One turn moves each row of this set onto another row. After a few examples, where does it send each row asked below?
K_682: [-25  -5   5 -17   1  10  -2   3   6   1  -8   4   2]
K_639: [  1  -5   0   3  -2   1  -7 -17  -1   9  -6 -18 -13]
K_139: [ 6  3  1  8 -7 10 -5 20  9 -4 -8 -7 -3]
K_461: [  4   4  -3  -1   3   7   1  -2  26 -15  -6   5   3]
K_710: [-13  -5 -11  -1  -7  18  -8   6  -3 -10 -17   9  -7]
K_397: [ -6  -3 -12  -6  -5  21  -5   6   2 -12 -17  11  -6]
K_607: [ -3  23   4 -21  -3   8 -19 -11  10  10  -9  -5   0]
K_755: [ -8  22  -5 -15  -5   7 -18  -7   3  13 -10 -11  -3]
K_328: [ -6   4  -3  -1 -11   0  -8  -3 -12  10  -3  19   8]
K_365: [ 6  4 -1 -3 -7  3 -5 -2 -7  6 -5 22 11]
K_480: [-23   1   8 -10 -17   3 -13  11  13   1   0   2  -3]
K_815: [ -1   0   4  18  -1  -2  -8  -9  15 -11  -5  -7  -4]
K_866: [ -1  -4  -7   4   6  12   2   7  -2   1 -14 -12  -4]
K_106: [ -1   2   4   2 -11  -3 -11  -9 -11  10  -2  18   7]
K_16: [  0   6 -11  -4 -12   0  -5  -5 -11  12  -3  16   6]
K_893: [-18  -1   5  14  -4  -4 -11  -8  13  -9  -2  -5  -3]
K_645: [-14  18  12  -4   0   8 -22  -1   0   7 -12  -7   4]
K_176: [ 4  2 16 -6 -7 10 -8 13 19 -7 -5  7  2]
K_38: [  3  -5  19 -15   3   5  -6 -18  14   0  -5   3  -3]
K_684: [-13  -8  12  -4  -8  13 -16  -7   4 -13 -12  17  -6]
K_348: [  5  22   3 -10   5  15 -13   3   6   4 -16  -5   5]
K_792: [  8  21   5  -2   4  11 -17  -3   3   6 -15 -12   1]
K_652: [ 10  -2 -16   1  -9  14  -8 -10  -1  -5 -14  -1 -17]
K_646: [-21   4 -18  -4 -10  -2  -4  -8  17  -3   0  -4  -6]
K_345: [ -1  -4   1  -9 -14   6 -17 -26   6  -4  -8   7 -17]
K_300: [ -9   6 -14 -12  -9  -1  -3 -15  25  -4   1   1  -6]
K_727: [ -1  18  15   0   1   7 -23  -7   1   7 -12 -11   1]
K_936: [-10   6 -14 -13 -16   8  -4  15  13   4  -2  -4  -6]
K_184: [  9   4  -5   4  -8   2  -5  -3 -11   8  -6  16   8]
K_103: [  6   5   0  -7 -10   0  -7 -10  -5   9  -2  22   9]
K_29: [  1  -3 -19   0 -12  11 -10 -11  -3  -3 -12  -2 -18]
K_170: [  5   2   2  11 -14   0 -13   2   6   4  -2 -16 -13]
K_694: [-10   0  16   1 -18  -4 -19  -4  11   3   3  -7 -10]
K_299: [-27   0  -7   6  -7  -2  -7  -3  13  -6  -2  -4  -3]
K_78: [ -1  22   7 -20   2  13 -16  -2  11   5 -13   1   6]
K_160: [ -8  -6  14  -7   9  14   0   6   8  -6 -12   5   5]
K_960: [  7   4  -1   6 -10  -2  -9 -10 -12  10  -3  14   5]
K_72: [ 10   8 -10 -14 -17   3  -7  -2  18   6   1  -7 -13]
K_282: [-16  20  -1  -8  -2   9 -18   2  -1  10 -12 -10   2]
K_618: [-16  -7  18 -10  -3   0 -11 -19   7   5  -2  -3  -6]
K_566: [ -1   5  -5 -12  -2   3  -1 -11  29 -10  -1   7   0]
K_590: [ 10  -1  -6 -14  -1   5  -1 -19   9   8  -5 -11 -12]
K_599: [ -7  -1 -18 -14   1  12   6   3   4   6 -10  -8  -5]
K_811: [  7   2  -2  12   3   4  -1  -3  19 -13  -8  -4  -1]
K_131: [  5  -6   7  -1 -11   7 -18 -24   4  -7  -9   6 -16]
K_175: [ 11   4  12 -15 -13   3 -11  -6  24   0   2   3  -7]
K_331: [-12  -6   8 -13  -8  14 -13  -9   8 -12 -11  20  -5]
K_740: [  5   6  -7  -7 -13  -2  -7 -11  -7  13  -1  18   5]

K_480 moves to K_694
K_184 moves to K_365
K_618 moves to K_639
Where do these go?
K_299 moves to K_893
K_29 moves to K_710
K_792 moves to K_348

One turn moves each row of this set onto another row. After a few examples, where does it send each row asked below?
K_189: [ -6  -4 -23   4  -2  -2  -3  -7  -2  14   7  15   4   7   3  -4   2]
K_680: [  5  -2 -11  -7   6  14   6  -8  15  -8  -8 -10   4 -11   4  -1  -3]
K_243: [ 34   2  -2  -1  -3 -11   7   4  -6   6   1 -10  -1   5  -5   3   9]
K_744: [  0   5  -5   2  -8   0   9  -2 -13  28   0   9  -4   1  -1  -1   5]
K_876: [  4   3  13   7   1 -10   4   9  -1  -6  -1  13   5  10 -19  -2  -9]
K_751: [ 11   5   0   1  -1   9 -22  -3 -14 -15  -1 -13   1  -3  -5   1   0]
K_359: [  8 -10   5   6   0   7   6  -4  12  -6  -1 -19   3 -12   7  -4  -5]
K_164: [  1   5   0 -16   2  -4  12  16  -5   6  -1  10  -9   3   6   7  13]
K_820: [  1   1 -12  12 -20   4 -19   5   2 -11   2   3 -10  -7   3  -5  -2]
K_470: [  4   2   1  -2   3   7  -6   0   9  -6   0 -25  -2  -4  -4   0 -10]
K_138: [  9  -1   0  -1   2 -12  13   5   8 -13   1  25  -6   1  -3  -2  -3]
K_888: [19 -5 11  4 11 -4  8  9  3 -5  6 16  1 11 -5  2 -3]
K_895: [  0   8   1  -7  -3  10   9  -4   7  -2 -12 -17  -6 -14  -5  -1  -5]
K_704: [  1  -7   8   4   0 -10   1  19  -4   8   3   3  20   4   5   5   7]
K_441: [30  4 -9 -2 -3 -5 14 -2 -4  8 -9  0 12  0 -6  2 12]
K_925: [  7  11   1  -3 -12   8  -2  -8 -16 -10 -15  -4  -4 -18  -3  -1   5]
K_225: [ 16   2  -3  12 -15  14 -11   8  -3   9  -7   4  14 -13   5   2   1]
K_585: [ 20   7   0   1 -10  19  -6   8  -7   5  -1   2 -18  -6   7   3   6]
K_603: [ 13  12   1  -7   1 -14   5  11   4  -2  -5  20   5  -2 -12   4  -7]
K_419: [ -3  -1  -6  13 -10  27  -7  -3  -3  -7  -7   9  -3   4  -4  -7   5]
K_754: [-13   3  -3  -5  -6 -18  -5  18  -2  -4   4   2  -2   5  -2   2   3]
K_676: [ 7 -7 -3 10 -8 -9  4  0 -8 24 11  5 -3  0 10 -2  3]
K_185: [ 13   0 -14  -4   1  14  -8 -11  -5 -18  -7   4   4 -12   8   0   7]
K_264: [ -6   1 -13   4  -1  -3  -9  -1  -8  14  13   4  -9  16  -4  -3  -1]
K_24: [ 15 -10   8  12  -7   8  -4  -8 -12 -15  -1  -7   2 -13   9  -4   6]
K_558: [-11 -10  -2   0   6   4  11   8   0  -5   0  15   7  13   4  -2  13]
K_162: [  2   3 -12   4  -7  -6   8  -9  -3 -13  -5  -2  -5  15 -20 -10   8]
K_573: [  6  -7 -16  10  -9 -15   5  -8   4 -16   1   0   3   9  -9 -11   7]

K_264 moves to K_676
K_162 moves to K_243
K_164 moves to K_754
Where do these go?
K_359 moves to K_680
K_603 moves to K_876
K_925 moves to K_751
K_419 moves to K_585

One turn moves each row of this set onto another row. After a few examples, where does it send each row asked below?
K_324: [ 11  17 -13   3   6   9  10  -2   6  -1   9   5  -5 -14 -13   1  -5 -17
  -7  -1 -12   8   5  -3  21   6   0 -11  -5  -1   1   5  13  14   8   9]
K_862: [ 15   7   5  11  -6  -7   7  -7 -13  -4  -5   0  -3   1  23  12  16  -5
 -25  -8  -7  -9  -3  13  13 -14  -4   1 -16  18 -15  13  -6  12  11  -6]
K_622: [ 20  11   7  15  -2  -9  12 -12  -9  -3   3  -5  -6   5  19   4  22 -11
 -24  -9  -5  -8  -1  13   5 -15  -4   3 -17  14 -12  12  -5   6   9  -5]
K_974: [ 17  22   1   3 -14   5  -5   1  -8   1  -2  -5  16   6   0   2 -16 -25
  -8 -17  -2  20  10 -16  16 -24  -9  -5 -34  13 -13  16  -4  -8   4   0]
K_663: [  6   6   6  14   0  15  17   1 -11  -1  16  -5  11   7   8 -18  24 -24
 -12 -16 -15   3  -3   3  27  -2  -4   4   1  -4  -6  16   5  11   4  10]
K_187: [ -6   6   4 -13   8   7   9  14  -7 -17  16   5  12  -3  -8  12  24 -13
 -18   2 -14 -10  15   8   0  -1 -13   0  -6  13  -6  15  -2   5   7   1]
K_474: [  3  13   6  11   2  17   6   5 -12  -5   8  -1  15   7   6 -10  21 -16
  -7 -12  -8  -4 -10   3  37   5 -14   5   5  -3 -10  15  -4  10   1   6]
K_806: [ 15  26  -4   5 -12   2  -7   4  -8  -4  -5  -2  17   6   3   1  -9 -24
  -9 -16   2  17   3 -20  13 -26 -11  -5 -36  16 -10  13  -1  -8   8   1]
K_906: [ 16  12   5  10  -4  -7   3  -7 -12  -5  -6   0  -2   3  21  13  16  -4
 -22  -6  -3 -13  -6  13  15 -10  -9   2 -14  17 -16  13 -11   9   9  -7]
K_58: [ 16  26  -4   5 -12   3  -6   4  -8  -4  -3  -2  17   6   2   2  -8 -24
 -10 -16   2  17   3 -20  12 -26 -12  -5 -36  16 -10  13  -1  -9   8   1]
K_534: [  2   0   5  12  -3  16  16   4 -13  -1  11  -2  13   4  12 -13  20 -21
 -15 -16 -19   5  -2   3  30  -4  -1   1   0  -1  -8  17   8  17   7   9]
K_44: [ 16  25  -4   5 -12   3  -6   4  -8  -4  -4  -2  17   6   3   2  -9 -24
  -9 -16   2  17   4 -20  12 -26 -12  -5 -37  16 -10  13  -1  -8   8   1]
K_401: [ -5   7   4 -12   9   7  10  13  -6 -17  16   4  11  -2  -9  11  24 -14
 -17   2 -13 -10  16   8  -1  -1 -14   0  -6  13  -6  15  -2   5   7   1]
K_290: [ -5   5   4 -12   8   7  12  13  -6 -16  18   4  11  -2  -8  10  24 -14
 -18   2 -15  -9  17   8  -2  -3 -11   0  -7  12  -5  15  -1   5   8   2]
K_545: [ -8  22  16   9  -7  -9  19   7  -8  -2   8 -15  24 -10  -2  16  15 -20
 -19  -3  -7  -1  18  -9   2  -2  -1  -7  -9  -3 -22  14   1   4  15  22]
K_993: [ 21  16   7  14   0  -8   9 -12  -9  -5   2  -5  -6   6  16   5  22  -9
 -21  -7  -1 -12  -4  13   7 -11  -9   5 -16  13 -13  12  -9   3   7  -5]
K_339: [-10  20  15   8  -8  -8  16  10  -9  -3   4 -12  26 -12   1  19  12 -17
 -20  -2  -8  -1  17  -8   6  -1  -1  -8  -8  -1 -24  14   1   7  16  20]
K_88: [ -7   5   3 -13   8   7  10  14  -7 -16  15   5  12  -3  -7  12  23 -13
 -18   2 -14 -10  16   9   0  -2 -12   0  -6  14  -6  15  -2   6   8   2]
K_926: [ -1   7   5   8  -2  18   5   9 -15  -4   4   2  17   4  10  -5  17 -14
 -10 -12 -12  -2  -9   3  40   3 -10   2   5   1 -12  16  -2  16   4   5]
K_387: [  9  17 -14   1   5  10   6   1   5  -1   6   8  -3 -15 -12   5  -7 -15
  -6  -1 -12   7   4  -3  24   8  -1 -11  -5   1  -1   5  12  16   8   7]
K_634: [ 10  19 -14   1   6  10   6   0   5  -2   6   7  -3 -15 -13   4  -6 -15
  -5   0 -10   5   3  -3  24   9  -3 -10  -4   0   0   4   9  14   7   7]
K_491: [ 16  26  -4   4 -12   2  -6   5  -8  -3  -4  -2  17   6   3   1  -9 -24
 -10 -16   2  18   3 -20  12 -26 -11  -6 -37  16 -10  14  -1  -8   8   1]
K_587: [ 12  19 -13   3   7   9   8  -2   7  -1  10   5  -5 -13 -14   1  -4 -18
  -5   0 -10   7   4  -4  21   8  -2 -10  -4  -2   1   4  11  13   7   9]
K_657: [ -6   4   4 -13   8   7  11  14  -7 -16  16   5  12  -3  -7  11  23 -14
 -19   1 -15  -9  17   9  -1  -2 -11   0  -7  13  -6  15  -1   6   8   2]
K_75: [ 10  15 -14   2   5   9   8  -1   6  -1   7   6  -4 -15 -12   3  -6 -16
  -7  -1 -12   8   5  -4  23   7   1 -11  -5   0   1   5  13  16   9   8]
K_476: [ -5   6   4 -12   9   7  11  13  -6 -16  18   4  11  -3  -9  10  25 -14
 -18   2 -13  -9  17   8  -2  -2 -13   0  -7  12  -5  15  -1   5   7   2]
K_844: [ 17  23   1   2 -15   5  -6   1  -8   1  -3  -5  17   6   1   3 -16 -24
  -8 -17  -2  19   9 -16  16 -23 -10  -5 -34  13 -13  16  -4  -8   4  -1]
K_407: [ 18  25   1   3 -13   5  -7   0  -7   0  -3  -5  17   6  -1   2 -16 -25
  -6 -16   0  17   8 -16  16 -22 -12  -5 -33  12 -13  16  -6 -10   3  -1]
K_552: [ 16  26  -4   5 -12   2  -6   4  -8  -4  -3  -2  17   6   3   1  -8 -24
  -9 -16   2  17   3 -20  12 -26 -12  -6 -37  15 -10  13  -1  -8   8   1]
K_620: [  7  13   7  14   3  16  12   2 -10  -4  14  -5  12   8   4 -16  25 -21
  -9 -13  -9  -2  -7   3  30   2 -11   6   4  -5  -7  15   0   8   2   8]
K_513: [ 17  24   1   2 -14   6  -7   2  -8   0  -3  -5  17   6  -1   3 -16 -24
  -7 -16  -1  18   8 -16  17 -22 -11  -5 -33  13 -13  15  -5  -9   4  -1]
K_883: [ 19  17   6  12  -1  -7   4  -9 -10  -6  -2  -3  -4   5  17   9  19  -6
 -20  -6   0 -14  -6  13  13  -9 -12   4 -14  15 -15  12 -12   5   7  -7]
K_258: [ 16  26  -4   5 -12   3  -7   4  -8  -4  -4  -2  17   6   3   2  -9 -24
  -9 -16   2  17   3 -20  12 -26 -12  -5 -37  16 -10  13  -1  -8   8   0]
K_252: [ 19  24   1   3 -14   5  -6   0  -7   0  -2  -6  16   7  -1   2 -15 -25
  -6 -17  -1  18   9 -16  15 -22 -11  -5 -34  12 -12  15  -5 -10   4   0]
K_804: [ -2   1   4   9  -4  17  10   8 -15  -2   5   1  17   2  13  -7  16 -16
 -14 -14 -18   3  -6   4  37  -1  -4   0   2   2 -11  17   4  19   7   7]
K_894: [ 18   7   6  13  -5  -8  12 -10 -11  -3   0  -3  -5   2  22   8  18  -9
 -26  -9  -9  -8  -1  13   8 -16  -1   1 -18  16 -13  13  -4  10  11  -5]
K_268: [ -6  26  16  11  -4  -9  17   6  -7  -3   9 -16  23  -8  -4  14  17 -20
 -16  -2  -4  -3  17  -9   2   0  -5  -5  -7  -5 -22  14  -1   0  13  21]
K_28: [-10  27  16   8  -6  -8  11  10  -8  -5   3 -12  26 -10  -3  21  13 -15
 -15   0  -2  -6  13  -9   9   4  -8  -6  -6  -3 -25  14  -5   2  13  19]
K_25: [-11  23  15   6  -8  -8  12  11  -9  -4   1 -11  27 -12   0  22  11 -15
 -17  -1  -6  -4  14  -8  10   1  -4  -7  -7  -1 -26  14  -3   6  15  19]
K_291: [ 18  23   1   4 -14   5  -5   0  -8   1  -2  -6  16   6  -1   1 -15 -26
  -7 -17  -2  19  10 -16  14 -24 -10  -5 -34  12 -12  15  -4 -10   4   0]
K_390: [ 11  20 -13   2   7  10   6  -1   6  -2   8   6  -4 -14 -14   2  -5 -16
  -4   0  -9   5   3  -4  23   9  -3 -10  -4  -1   1   4   9  13   6   8]
K_986: [ -7  29  16  10  -4  -8  13   7  -7  -4   7 -15  24  -8  -5  17  16 -18
 -14   0  -1  -6  14  -9   5   4  -8  -4  -6  -5 -23  13  -5   0  12  20]

K_545 moves to K_268
K_252 moves to K_407
K_663 moves to K_620
Where do these go?
K_390 moves to K_634
K_883 moves to K_906

